In the data rows, 128 means zero.
Each row in the table below has a label, given by one hidden rule.
[136 128 151 117 153 120 125 102 146 103 132 132 121 123 139 134 117 132
 127 141  92 122 153 133 129 135 154 109 164 119 109 145 112 116 136 131
  80] Q847
[125 167 133 104  88 111 141 147  82 142 128  70 145 132 120 143 200 105
 107 199 102  67 218  31  86 146 141 179 152 108 101 142 118 192  99  48
  93] Q810
[107 126 185 132 196 107 136 108 149 168 119 223  75 107 141 154 109 138
 128 129  80 111 133 189 135 135 148 116 255 135 129 163 162 116 108 179
  69] Q847
[175 142  48 181  88 169 131 231  64  69 140  57 144 158  76 103 134 104
 148 130 183 128 144 103 104 103 110 142   0  74 116 126 113 127 111 101
 240] Q770
[128 145 116 104 100  95 145  92 102 145 117 155 138 123 156 149 127 107
 117 133 100  88 157 101 115 231 160 136 110 124 113 139 123 128 131 110
  23] Q467
[119 120 155  80 137 136 134 133 116 138 115 161 110 111 146 130 131 135
 117 150 124 130 144 137 132 155 129 132 156 146 129 128 130 133 118 182
  44] Q467
[132 131 164 116 138 154 122 120 126 128 118 166 141 139 123 108 108 112
 124 157 141 129 153 146 139 123 145 122 102 117 153 147 121 127 130 204
 110] Q810
[146 127  58 121 137 127 124 183 109 123 127 111 136 123 103 106 140 114
 132 133 160 106 204  96 119 147 135 122 128 125 147 128 117 159 114 140
 153] Q467
[123 111 121 140 182 111 120 106 145  95 141 162 104 126 136 146 125 136
 144 129 143 138  94 112 134  99 110 118 143 126 159 122 117  95 114 151
 129] Q847
[142 157  80 102  44 122 139 170 129 126 128  52 132 148 114 107 204  97
 103 184 149  97 199  51 110 145 151 157 121 119  98 156 102 185  84 123
 139] Q467
[122 111 117  96 117 120 139 146 138 170 120 172 104 141 142 122 142 131
 110 158  95  90 147  59 132 138 133 150  78 122 127 127 148 140 106 132
 140] Q467
[130 132 121 136 149 142  94 162 142 110 170  94 143 156 122  89 117 139
 166  92 159 171  49 180 154  84 115 120  12 126 150 105 107  90 160  84
 243] Q770
[139 130 132 115 131 141 129 120 124 126 126 133 134 119 113 126 143 118
 111 150  88  92 148  63 119 127 129 136 129 131 119 150 103 105 127  94
 185] Q810
[104 136 139  99 129 142 138 100 120 138 127 160 124 119 144 115 164 131
 119 119 107 130  97 144 132 161 136 117 127 134 123 155 122 146 115 197
  94] Q467
[117 140 145 130 110  96 134  42 110 116 123 176 124 111 133 122 141 103
 117 145 126 110 177 111 125 158 138 142 159 126 126 169 149 156 121 116
 111] Q847
[128  80 154 111 131 149 102  89 161 118 148 152 118 128 132 145  14 142
 142  70 130 186  73 216 139  85 108  97 114 125 156 115 152 100 162 135
 159] Q467
[125 122  99  54 125 123 142 135 143 171 110  93 118 130 138 149 162 115
 113 151  91 106 159 113 125 175 146 159 180 129  96 162 122 166 108 225
  72] Q467
[130 148 105 156  83 200 115 159  97  94 120   0 147 159 102 112 158 130
 138 130 177 113 115 133 136 112 138 131  84 125 142 111 103 151 155  42
 131] Q770
[173 159  51 135  51 102 133 127  76 116 140  43 134 142 127 101 190 111
 108 166 138  93 214  89 117 148 143 137  37 120  80 149 130 166 107 148
 191] Q467
[140 108  82 132 112 115 121 163  99 155 139 175 133 120 121 124 139 134
 120  79 144 126 107 127 118 115 130 110  92 119 140 102 115 119 135 138
 140] Q847
[113 124 163  98 126 125 125 146 146 109 132 130 116 133 132 134 120 127
 123 126 118 149  95 138 121 109 132 121 135 140 127 124 130 125 142 141
 101] Q810
[130 147  73  91 106 137 133 144 132 141 123  81 135 118 131 139 116 119
 108 164 147 110 115 121 124 184 147 114  94 122 108 124 121 180  88  50
 126] Q810
[104 123  73  93 161  68 155  58 132 145 102 161 112 101 171 177 170 112
  86 172  94  58 179  11 110 180 157 141 255 129  80 186 156 196 102 147
  44] Q847
[129 122 151 109 172  88 134 119 128 155 127 151 125 108 141 147  94 136
 103 171  98  97  90 113 119 169 147 130 183 142 105 156 136 145 105 207
 134] Q847
[112 118 149 151 183 109 118 172 152 140 138 231 109 132 132 138  93 137
 145 115 115 178  91 243 146  83 111 107 176 136 156 127 153 109 135 171
  47] Q467
[113 102 178 130 135 114 115 104 143 147 137 192 104 104 132 127 117 148
 147  36 121 148  56 171 132 136 101  86 166 143 148 123 134 112 146 203
 144] Q847
[111 107 139 154 137 110 119  80 114 139 133 210 116 119 137 140 116 137
 135  65 120 175  68 136 145 141 107  94 151 114 146 114 128 101 155 140
  91] Q847
[128 132 113  89 137  95 129 136 140 143 122 134 127 113 136 146 116 131
 136 136  95 108 162  90 131 179 136 141 148 141 114 138 120 122 123 112
  92] Q467
[109 129 147 115 146  98 129 131 128 140  91 200 120 120 123 153 172 140
 100 154 104 100 158 138 113 166 131 122 161 128 104 142 140 122  89 194
 120] Q847
[ 95 110 204  78 215  84 119  71 125 169 139 175 107 106 137 188 147 144
 115 117 129 159 151 125 137 186 122 114 175 150 119 106 169 126 127 229
  59] Q847
[159 153  71 136  93 152 138 129 109 124 126  37 136 146 123 104 170 119
 126 161 155  47 119 154 125 114 128 156  57  93 134 112 113 137  95  10
 229] Q770
[ 95 126 194 113 130 136 128  88 163 140 120 228  93 116 152 159  96 149
 129  91  92  94 121 149 140 176 106 114 201 164 136 154 142 133 127 175
  89] Q467
[110 131 111 165 135 150 129  92 142 139 146 128 119 134 124 113  62 129
 139  93 142 139 128 113 144  76 114 151 201 114 136  99 119  95 114 157
 123] Q810
[139 146  97 157 115 127 143 150 129 136 144 108 136 135 113  87 103 137
 136 123 143 154 112 122 131  75 116 132  84 115 144  84 119 125 143  94
 164] Q770
[132 130 164 112 145  96 125 146 145 124 131 130 124 119 140 120 105 132
 109 147 119 123 104 115 113 152 128 130 151 151 139 144 134 134 131 117
 126] Q847
[128  94 172 131 139 156 124 106 155 136 142 108 138 121 132 113  71 141
 146  87 142 175  86 167 131 111 124 106  62 122 131 141 152 127 147 116
  91] Q467
[127 154  81 145  59 167 145 142  76 138 127  47 147 133 115 105 177 114
 107 170 143  80 125  60  99 158 135 136 117 123 129 141 113 169 126 104
 161] Q770
[119 114 179 108 161 106 148  80 144 143 127 143 109 122 140 115  96 139
 109  85 116 166 112 142 140  94 113 131 181 127 104 125 142 110 109 150
  18] Q847
[129 141  93 154 140 126 120 163 117 127 155  23 134 162 124 102 135 137
 127 155 118  98 184  48 124  60 121 114 127 118 111 119 109 117 123 153
 137] Q810
[135 152  95 124 112 155 126 146 111 147 142 104 144 139 120 121 138 122
 137 186 107 139 108  98 138 124 124 133  81 103 115 125 106 143 120 141
 160] Q810
[137 147 116 168 134 157 132 162 100 138 140  46 130 141 113 103 119 127
 154 130 142 164 144 150 109  87 147  94 112 125 130 130 120 132 142  81
 179] Q770
[111 135 153 163  99 162 132 183 105 105 139 114 158 125 111 105 174 126
 118 132 126 134 143 138 139  86 128 118  46 110 114 102 121 117 135 122
 221] Q467
[112 131 141 124 187 128 129  89 158 121 129 223 119 122 136 138 134 128
 132 120 128 159 131  85 124 163 114 122 163 128 107 125 158 103 163 159
  69] Q467
[124 120 171 152 164 156 117  81 141 102 140 151 125 125 119 115  97 156
 157  71 133 184  77 228 131  71 107 115 186 141 184  98 137 108 176 185
 107] Q467
[116 149 192  67 173  89 160  67 153 149 108  86 114 110 146 181 202 128
 100 104  83  79 166  93 116 191 152 146 139 143  87 179 143 132 129 239
  19] Q847
[119 119 165 132 162 143 116 109 133 130 134 163 140 122 139 107 114 125
 119 107 129 162 143 157 130 127 106 105 143 124 119 107 133 110 118 143
 144] Q467
[138 157  44 106  52 134 155 144  66 135 138  51 163 141 124  96 159 107
 110 225 103  37 201 104 106 126 139 173  93 127  90 141 118 147 118 128
 228] Q810
[136 149  40 154  61 120 137 183  97 119 138 118 164 138 123 121 221  93
 119 164 100  47 199 128 113 116 142 142 150 120 104 132 122 153 113  52
 115] Q810
[132 106 228 124 184 113 113  66 148 132 125 142 130 116 136 138  78 141
 142  83 138 190  67 255 135 143 107 103 159 124 153 109 142  93 150 192
 124] Q847
[152 114 156 177 135 159 108 211 147 101 134 113 142 133 120 110 104 152
 152  82 163 212  94 172 141  68 106 116  94 113 132 123 101 137 151  94
 122] Q770
[129 138 106 148 123 116 147 144 107 155 125  87 119 138 134 137 168 122
 124 150 129 158 155 106 123 135 144 140 225 144 125 139 127 130 126 106
 211] Q810
[164 165  59 138  41 137 161 195  91 123  94  35 157 141 115 108 218 102
 104 222 108  48 255  17  87 252 164 155  59 107  63 146  98 178  79  23
 166] Q770
[131 140  82 131  93 142 136 189 118 127 136 117 129 143 112 113 146 138
 138 142 153  99 133  99 115 179 126 145 105 136 136 118 114 147 108 134
 113] Q810
[128 128 112 162 111 129 145  91 107 130 129 152 132 130 139 127 114 131
 102 188 108  93 132  91 121 158 128 110 131 142 140 143 118 152 128 127
 126] Q810
[132 127  99 106 126 147  95  81 166 118 137 231 105 117 119 129  82 153
 152  96 164 187  94 147 162  50 110  81  91 124 177  99 139  64 151 155
 150] Q467
[138 142  38 140  98 147 142 154  80 150 115 105 127 130 119 134 185 106
 128 170 133 120 183  75 105 153 160 158 130 137 100 147 122 140  85  40
 190] Q770
[ 83 116 255 119 140  83 146  64 150 156 101 171 112 111 140 153  71 130
 132 146 127 138  79 137 135  71 136 129 174 141 148 113 143 117 120 166
   0] Q847
[161 130 108 190 119 179  94 201 111 101 167  57 156 161 120  78 127 141
 150  95 177 192  75 140 158  33  92 115   9  91 141 102 102 107 164  14
 224] Q770
[127 130 169 103 148 117 127  97 138 136 131 157 121 128 124 128  57 128
 114 103 132 154 105 142 138 101 132 116 170 144 111 115 139 107 148 208
  80] Q847
[124 145  25 156 124 127 131 197 105 104 133 132 161 139 104 125 122 117
 147 105 137 154 109  96 136 151 102 120   7 128 165 118 125 131 143 104
 255] Q770
[ 92 109 163 104 140 123 132  70 173 166 112 210 105 107 164 157  81 133
 125 136 106 151 102 127 120 137 119 128 200 131 131 149 173 134 138 220
  62] Q847
[129 142 107 101 138 114 147 114 122 164 109  79 120 105 147 140 198 109
 125 204 114  81 141  24  96 167 157 155 158 122  98 149 116 143 103 169
 125] Q847
[125 116 165 132  85 129 115 131 139 128 125  51 114 126 143 155  87 132
 135  95 118 106 178 144 131  93 136 123  32 111 131 132 124 126 124 150
 104] Q467
[111 133 207  66 149  50 147  31 119 181  99 220 102 110 137 123 196 102
  90 181  67  37 181  15 118 242 194 163 167 161  63 187 154 168  56 191
  37] Q847
[129 115  64 160 126 138 114  81 153 143 118 183 119 142 137 140  80 152
 123  99 117 160 106 115 132 164 140 131 162 122 123 130 153 124 160 134
 184] Q810
[164 133 109 184 104 172 124 188 117  95 139  27 156 158 110 103 153 117
 130 164 167 128 126 112 138 132 109 129  27 105 130  88 113  90 145  79
 253] Q770
[113 117 143 160 131 135  90 166 145 113 152 212 132 120 130 136 112 134
 151  66 142 171  73 255 167  41  96  98 114 144 151  87 157  91 150 116
  55] Q467
[127 132 127 166 163 137 102 116 164 106 148 166 130 137 111  97  46 149
 156  73 164 201  22 190 142  30  85  92  78 130 166  70 148  81 158 108
 146] Q770
Here are more rows. What is the label of each one?
[131 138 165 134 148 141 123 118 147 127 144 171 137 110 123 141  85 151
 159 109 107 177  84 201 134 126 127 138 103 134 141 110 134 119 149 154
 104] Q467
[136 112  85 137 132 150 123 143 141 113 147 101 126 141 133 101 145 139
 152 128 139 151 123  87 132 108 113 103  93 148 151  97 119 127 133 116
 150] Q810
[143 138 180 113 149 105 129  61 143 145 131 221 109 112 113 141 139 135
 117 108 146 144 166 131 119 139 126 147 120 144 145 142 118 151 122 147
  90] Q847
[149 152 130 145  97 148 126 202  91 114 138  93 127 148 123 121 130 122
 136  89 160 182 167 164 110  81 132 113 142 116 119 127 105 125 146  81
 255] Q770
[159 118  97 161 121 139 112 183 125  95 147 113 133 139 124  93  79 152
 154 122 155 172  91 156 144  85 113 107  83 114 175  81 123  89 166  94
 171] Q770
[106  87 226  86 158  80 130  97 161 121 112 128  87 108 151 163  84 133
 135 109  87 163 105 157 145 186 125 112 255 152 132 135 149 111 132 236
   0] Q847
[144 138  16 152  55 152 139 138  82 132 136  60 156 144 114 108 186 109
  92 123 126  90 177  59 108 172 151 154 159 104  95 143 107 122  98 116
  99] Q810
[154 117 209 127 154 133 109 136 137 129 137 120 121 114 128 143  95 144
 147 119 131 158  88 145 147 105 103  99 182 116 141 117 126 108 153 126
  84] Q467
[161 143  21 177  82 161 123 179 113  96 131   0 154 169  89  66 134 127
 133  80 158 128  93 145 122  49 117 128  25 101 134  99 103 115 144  10
 255] Q770
[121 125  93 116  93 133 163 136 118 135 130 111 121 139 126 123 158 122
 121 162 107  97 179  84 103 206 151 135 179 127  94 145 109 167 119 175
  79] Q810
[110 134 198 138 147 132 129 143 149 128 131 201 128 119 137 157 110 133
 117 135 141 182 104 111 139 188 105 130 128 138 109 121 153 117 147 210
 112] Q467
[131 147  99 109 143 159 135 127 125 126 119 148 150 120 118 136 146 111
 143 156 123 133 140 119 115 150 121 137 154 138  85 149 110 166 121 199
  97] Q467
[125 129 110 127 146 143 134 107 147 120 141 152 139 132 117 151 145 135
 148 106 156 148 139 100 118 146 133 143   3 129 130 122 124 113 153  60
 154] Q770
[ 95 118 243 106 150  87 124 126 152 162 105 169 112 101 151 148 153 136
 118  82 111 143 151 141 136 154 126 133 160 137 135 131 152 122 158 196
  87] Q847
[120  96 193 199 152 131  87 105 181 106 170 139 132 112 132 119  17 167
 184  33 140 230  50 233 170  60  79  99 150 145 177 107 130  72 172 133
 176] Q467
[ 87 126 173  91 238 110 103  30 162 143 117 208 103  90 153 145  72 129
 121  47 120 140 122 184 136 151 102 104 211 150 152 126 138 102 112 187
  88] Q847
[115 131 128 118 134 101 139 108 148 117 126 143 127 106 138 133  86 140
 150  89 121 154  66 172 146  51 120  76 129 144 108  95 142 102 160 195
 137] Q847
[146 161  19 143  77 145 139 172 106 108 133  21 157 138 106 135 177 124
  98 160 117  86 164  75 118  97 140 132  33 117 132 135 124 175 149  54
 193] Q770
[ 96 110 186  99 125 121 125 155 167 148 109 244 102 108 155 129 100 133
 141 138 115 105 164 118 133 120 131 117 178 127 115 133 151 134 120 187
  65] Q847
[122 108 147 114 150 105 116 118 113 125 127 193 111 124 134 139 120 131
 122 125 122 112 131 145 102  97 145 130 102 137 115 108 128 139 127 138
 170] Q847
[115 124 114 158 114 170 108 133  89  99 139 115 124 160 106 121 114 138
 147 128 146 143 130 158 135 128 128 111 112 122 134  96 124 152 142  77
 122] Q770
[160 134 104 138  97 189 127 135  97  82 129  42 134 150 108 107 153 128
 136  99 155 109  96 155 128  96 114 129  51 125 139 114 113  99 159  97
 172] Q770
[ 98  78 252  94 223  69 117  38 148 165  89 217  92 101 177 173 117 132
 103 113 102 163  70 130 135 158 128 141 236 174 140 153 153 111 127 251
  33] Q847
[166 126 125 171 154 191 128 181 108 132 140 141 130 131 113 119 100 125
 149 129 153 176 101 177 132  71 124  87  52 130 143 123 111 107 161  38
 232] Q770
[146 144  65 145  88 148 115 193 103 109 124  36 131 156 121  98 139 120
 130 152 152 125 134  76 123 136 108 118  61 131 160 101 106 133 157  73
 165] Q770
[124 110 244  97 204  70 140  19 184 144 120 255  95 112 145 164  98 136
 124 132 114 160  79 149 143 150 128 105 164 172 119 146 152 122 134 245
  40] Q847
[155 128 135 168 107 136  96 118 150 106 119 174 122 118 120 104  96 143
 151  76 168 154  91 166 157  56 117  92  97 119 166 120 126 106 155 128
 177] Q467
[131 138 153  73 145  89 129 173 107 147 116 140 127 133 116 135 114 134
 101 150  99 100 150  86 121 182 134 144 199 126  94 151 130 130 117 139
  63] Q467
[140 148 110 135 126 139 131 155 119 124 133  71 107 149 140 163 117 128
 124 126 147 185 131 156 140 109 129 115 152 112 140 148 124 102 140  82
 161] Q770
[143 113 181 146 174 120 114 127 138 113 137 157 137 111 136  96 102 152
 141  85 127 154  80 180 156  65 103 122 125 143 163 131 134  78 156 133
 133] Q847
The hidden rule looks at only part of the columns. Which column or columns, counting from 0, in order?
5 13 35
